The same turns and mirrors carry the whole set onto itself, and each row onto the other rows of its family. Which rows share a family with each named row? Give them in list order.
These 32 rows form 4 families of 8 rows each.
lan: [ -5.5  19.9  -5.7  31.3 -19.8  43.1  12.8  15.1  -4.0  -3.3 -16.4 -24.7
  -1.4 -24.1 -11.7 -14.3 -10.2  -1.4   2.5 -16.8 -10.8  -6.1  19.0 -10.4]
Vuz: [ -6.0   4.2 -23.0  16.7 -25.0  36.5  -9.7  13.7  17.8 -24.9 -27.5 -24.6
 -22.9   8.1 -15.5  -8.7   5.6  -9.5   6.1 -21.5 -21.4  -2.6   4.1  -6.7]
Gug: [-20.6   9.6 -23.3  20.4 -10.3   1.3 -10.5  -5.6 -28.1  -3.8  12.5  23.2
   9.8  13.4   7.2 -26.4  -2.5  10.4  -5.7  10.8 -14.4 -18.0   0.9  -6.1]
Bopaz: [-10.8   0.0 -33.2  31.9  -1.8 -13.8 -23.2 -22.6 -12.8 -12.4 -15.6   0.8
   8.9  29.3  -2.7  33.3  17.4  11.8 -20.2 -15.3  -0.2 -13.3  30.6   7.4]
vasu: [-26.0  25.8 -44.8  13.7   1.1 -14.2  -3.7   4.8 -18.1   8.6   6.6   2.7
  18.9   4.6   5.7   9.1   3.2   7.8  -9.9  11.4   7.0 -39.6  10.1 -12.8]
vuba: [ -4.2   8.4 -28.4  30.9  -9.2  23.2 -12.1  -9.8 -10.3 -16.3 -38.6 -45.8
 -20.4  21.9 -11.6  29.8   7.2  13.0 -15.2 -23.2   7.5  -2.4  20.0  -1.4]
ditag: [-23.6  -4.5 -26.3  26.0   5.8 -11.8 -15.4 -13.8   8.4  -3.1   3.8  23.0
  -4.8  13.5 -21.0   3.1  17.0   5.5 -17.3 -18.6   5.4  -5.2   8.7   7.4]
dadid: [-32.5  23.2 -39.8  17.0 -11.5  -9.9 -18.3  -2.6 -34.3  -1.2 -13.2  -0.2
  15.0   3.2  18.7  17.9  14.5  -1.7   0.5  10.5   3.4 -35.6  31.8  -6.4]
Deko: [-13.8   7.7 -19.4  29.0 -19.3  31.9  16.3  18.8 -15.8  -2.8 -21.3 -30.3
  -6.2 -15.3  -8.1 -15.7  -4.3  17.3   0.9  -5.7  -4.3 -15.0   8.3 -38.3]
Mepoz: [ -2.7   5.0  -7.4  25.8  -5.6  39.0  -7.1   2.3  12.8 -15.1 -31.4 -24.0
 -18.5  -5.0 -19.9  11.8  13.6   0.3  -1.7 -34.3  -4.6   9.6  13.4   0.3]
Divu: [-13.6  12.7 -34.2   2.9  -3.2 -17.6 -21.7  15.0   2.4  -4.7  -6.4  -0.1
   5.9   7.1  10.4  29.5   2.0  20.5  -8.5  19.4   4.7 -40.9  15.5  -9.1]
kamu: [ -3.9  20.9 -11.6  13.4 -29.2  45.4 -10.7  14.1  -7.3 -13.7 -20.0 -31.1
 -10.2   0.9  -7.1 -22.4 -11.9   6.8   9.2   2.5 -24.6  -5.6  15.5 -20.2]
Vov: [-16.2  15.6 -46.3  21.6  -5.8 -14.1 -13.0  -8.0 -23.4 -22.1  -3.5  17.2
  -1.3  32.6   5.5  12.5   3.0   6.6 -20.5 -17.6 -12.3 -13.4   5.8  23.4]
doki: [ -0.7  32.2 -30.3  12.6  -5.7  28.1 -18.5  -6.0 -14.4 -17.4 -38.7 -42.1
 -15.0  -4.3   3.4  32.0   7.7  -1.0 -10.4 -20.8  -6.8   3.6  25.6   2.0]
gosi: [-11.1  -9.3 -14.8  38.0 -10.2  25.2   0.7   8.6   7.9 -16.6 -36.2 -24.8
 -25.6  -8.2 -16.3 -18.6   1.4  -8.7 -11.2 -24.6   6.2   0.0  14.1   1.8]
voluz: [-24.7 -12.1 -18.7  21.4 -18.8  -8.2  -8.2   0.3  27.1  -7.7   5.4  20.8
  -7.6   6.5 -15.7  10.6  16.3  13.2  -2.0  -4.1  -3.6 -22.1   8.7  -1.0]
zatu: [-24.7  25.2 -36.9  12.8   1.9  -2.8 -20.5   9.0 -33.1  -7.4  -2.1  17.1
  11.2  28.6  16.4   6.6   0.0  14.0  -3.1   9.7   4.7 -30.8   5.9   6.4]
gul: [-24.9  34.4 -33.5  17.8 -17.7  28.5  -7.7   5.9 -32.7  -5.8 -35.5 -46.1
 -12.9  -4.0  11.4  16.6   3.3   0.1   5.6   2.5  12.5 -22.6  22.6 -16.3]
Kog: [-19.1 -20.1 -20.5  38.9  -3.0 -11.8 -10.2  -0.7   2.6 -11.1 -14.4  20.4
   3.9  -2.9  -8.1 -14.1  10.2 -11.5 -17.9 -18.2  -4.6 -12.2  21.9  11.3]
Gepe: [-24.4  10.2 -24.2  31.8  -8.8  -8.9   5.4  -2.4  -8.7   7.1  16.4  20.2
   9.5  -7.9 -12.6 -25.1  -5.4   3.8 -14.1  -0.5  -2.1 -20.3  15.4  -1.8]
paku: [ -9.5  36.3 -23.7   6.8 -19.0  41.7 -20.1  27.5 -12.0 -16.2 -33.3 -35.7
  -6.4  12.4   1.8  12.2 -10.0   9.2  12.0  -2.0  -5.1 -20.1  18.1  -5.7]
kizo: [-14.5  13.4 -13.3  23.2 -17.0  47.6  14.8  -2.6 -27.3   7.5 -17.8 -27.1
 -11.0 -14.5   8.5 -13.9 -22.4  -3.1 -10.4  -5.9 -17.7 -16.2  16.8  -2.4]
teker: [-19.0  -2.2 -25.5  28.9 -11.4  -8.3   4.2   8.7 -18.4   0.9   2.5  15.4
  22.3  -7.6  -0.3 -15.7   2.1  16.9  -5.4   4.1 -13.0 -27.3  19.7 -32.4]
Zigi: [-20.8  -7.1 -34.1  22.1  -6.1  -6.4  -7.2  -6.5  -3.8 -15.8   2.6  27.6
  -3.4  21.5  -0.2 -12.8  14.5  -6.3  -9.4 -13.2 -14.7 -13.6 -10.4   7.9]
sobed: [-17.3  13.5 -20.2  24.9 -31.7 -10.5  -3.4  -4.1  -5.6  -2.3  12.9   5.8
   7.0 -14.3   4.3 -10.8 -12.5   5.2 -11.9  21.6 -12.6 -26.4  28.5   6.0]
bugol: [-19.1 -10.8 -11.6  22.6  -3.9  52.6  10.4   2.2   5.2   3.4 -21.7 -11.9
 -24.6   6.6 -12.3   9.6   7.9   4.1   0.5 -31.9  -5.7 -11.2  -1.7  -7.6]
tar: [-20.4  26.4 -48.4  11.9   2.7 -24.2 -24.0 -21.2 -19.5  -7.1  -5.3   1.9
  -2.2  12.4   1.2  23.8  12.9   3.8 -26.9  -5.1   1.8 -10.8  20.9  10.4]
lovas: [ -3.5  34.1 -27.0  11.9  -8.4  37.1   5.2  21.3 -14.2  -2.2 -27.8 -41.9
   6.1 -13.1   8.6  18.0  -1.7   4.1   6.9  -4.1  -1.5 -24.3  12.8 -23.8]
Borur: [-14.3  15.8 -30.7  13.4  -7.1  33.5  -6.8 -11.1 -28.4 -10.4 -38.0 -23.4
 -35.3  -3.5   2.6  18.6  -3.8   2.0 -24.2 -29.4 -16.2   7.0  22.1  10.4]
fepul: [ -9.7  14.1 -29.6   3.5  10.7  43.5  -1.7  18.4 -20.7   5.9 -34.1 -33.0
  -9.2   8.1  14.5  26.9  -4.5   9.7  -5.5  -5.9   2.2 -28.3   3.0 -16.5]
gezib: [-18.4  13.7 -37.8  12.3 -19.2 -24.1 -24.5 -11.7  -8.1 -19.6  -9.9  10.6
 -17.2  -4.4  -0.9  20.7   4.3  13.3 -24.6  -3.7 -10.1  -7.7  33.6  19.1]
reb: [ -1.1  27.0 -35.4  15.5 -24.0  31.0 -15.0  11.4  -3.2 -33.2 -38.0 -34.6
 -21.4  17.2 -11.2  19.6  -5.3   4.4  -5.0 -26.1 -20.2  -2.6  20.4   8.7]

The rest of the family of lovas: lan, vasu, ditag, Mepoz, doki, Gepe, tar
The rest of the family of reb: Vuz, Gug, kamu, Vov, zatu, paku, Zigi

